Look-ups in named tables: a row name and a column name give one cell, copied from the table.

bero:
          nuba    vef
fivok    81490  54324
vuzepes  23262  35435
fuz      85999  54390
dis      83823  55462
mes      20748  26618

vef of fuz is 54390
nuba of mes is 20748
vef of dis is 55462
vef of mes is 26618
nuba of fuz is 85999
vef of fivok is 54324
nuba of dis is 83823
nuba of fivok is 81490
vef of vuzepes is 35435
nuba of vuzepes is 23262

diguzek:
,tavobad,lovafo,kes,losapak,zodired,devu
muteka,-86700,-35893,-61150,-89586,-30639,-64868
razam,-33176,-41070,-41700,-32453,-35000,-38772
maz,-9854,-33214,-21161,-81866,-47424,-42637
sedoki,-33107,22063,-17527,-59644,20927,-34024
tarekub,-54260,-50455,-38984,20360,68506,8992
sotonav,-28404,-36368,-43421,-38165,-29051,-44588
kasi,-23897,-35181,-34344,-46895,-47700,-46160
mab,41132,-50379,-7075,17893,-57964,-15752

What is the kes of mab in diguzek?
-7075
What is the tavobad of razam in diguzek?
-33176
What is the kes of muteka in diguzek?
-61150
What is the devu of sotonav in diguzek?
-44588
What is the zodired of mab in diguzek?
-57964
What is the zodired of maz in diguzek?
-47424
What is the devu of tarekub in diguzek?
8992
What is the devu of maz in diguzek?
-42637
What is the lovafo of razam in diguzek?
-41070
What is the kes of sotonav in diguzek?
-43421
What is the lovafo of sedoki in diguzek?
22063
What is the devu of razam in diguzek?
-38772
What is the tavobad of sedoki in diguzek?
-33107
What is the losapak of maz in diguzek?
-81866
What is the devu of mab in diguzek?
-15752
What is the tavobad of muteka in diguzek?
-86700
What is the losapak of muteka in diguzek?
-89586
Which row has the largest lovafo? sedoki

kep:
cols = romores, duge, givemi, mov, tugozam, nos
berezup: [102, 74, 124, 207, 242, 238]
feguz: [112, 173, 68, 171, 126, 126]
bope: [105, 108, 114, 191, 171, 170]
fugos: [98, 39, 170, 207, 222, 220]

What is the nos of berezup in kep? 238
What is the tugozam of berezup in kep? 242
What is the romores of bope in kep? 105
What is the romores of feguz in kep? 112
What is the duge of fugos in kep? 39
What is the givemi of feguz in kep? 68
What is the tugozam of fugos in kep? 222
What is the nos of feguz in kep? 126
Which row has the largest givemi? fugos

fiza =
            lev  kipupa
nalamuf  -12209  -23919
rap      -74055  -39131
gosezo   -12140  -15416
nom       -8504   -7340
zef      -78174   76454
sodega   -63142  -53826
kode     -51791  -61639

kode, lev: -51791
nom, lev: -8504
gosezo, kipupa: -15416
nalamuf, kipupa: -23919
nalamuf, lev: -12209
rap, kipupa: -39131
gosezo, lev: -12140
sodega, lev: -63142
sodega, kipupa: -53826
kode, kipupa: -61639
zef, lev: -78174
nom, kipupa: -7340
rap, lev: -74055
zef, kipupa: 76454
Row with the largest lev: nom

Table nup
fields: gel, kele, kunobi, mes
reguk: [3.008, 3.603, 2.458, 3.420]
poverul: [0.890, 2.405, 9.160, 4.494]
kibama: [3.490, 3.336, 3.773, 3.246]
lofivu: [2.255, 2.881, 6.488, 3.810]
fef: [4.801, 3.507, 0.753, 3.307]
mepure: [2.939, 3.594, 2.539, 3.443]
lanorob: [6.169, 4.417, 2.574, 0.210]
dos: [5.831, 4.357, 2.480, 0.529]

What is the mes of poverul in nup?
4.494
What is the kele of lofivu in nup?
2.881
What is the mes of dos in nup?
0.529
What is the kele of poverul in nup?
2.405
What is the gel of kibama in nup?
3.490
What is the kele of mepure in nup?
3.594
What is the mes of reguk in nup?
3.420
What is the kunobi of kibama in nup?
3.773
What is the kele of lanorob in nup?
4.417
What is the gel of poverul in nup?
0.890
What is the gel of mepure in nup?
2.939

pizep:
        tipesov  sese  riv  vefeton  ger  kugumol  tur
galiza      105   122  154      129   79       81  151
teb          33   194  162      202   78      100  141
lorus        71   138   69      114  133       79  152
pazi         95   156   97       96   94       94  156

What is the ger of galiza in pizep?
79
What is the riv of teb in pizep?
162
What is the tur of lorus in pizep?
152
What is the tipesov of lorus in pizep?
71
What is the riv of lorus in pizep?
69
What is the sese of galiza in pizep?
122
What is the vefeton of teb in pizep?
202
What is the ger of lorus in pizep?
133
What is the kugumol of lorus in pizep?
79
What is the tipesov of teb in pizep?
33
What is the sese of teb in pizep?
194
What is the kugumol of galiza in pizep?
81
What is the riv of galiza in pizep?
154
What is the sese of pazi in pizep?
156
What is the riv of pazi in pizep?
97
What is the tipesov of galiza in pizep?
105
What is the ger of pazi in pizep?
94
What is the tipesov of pazi in pizep?
95
Which row has the largest tur? pazi

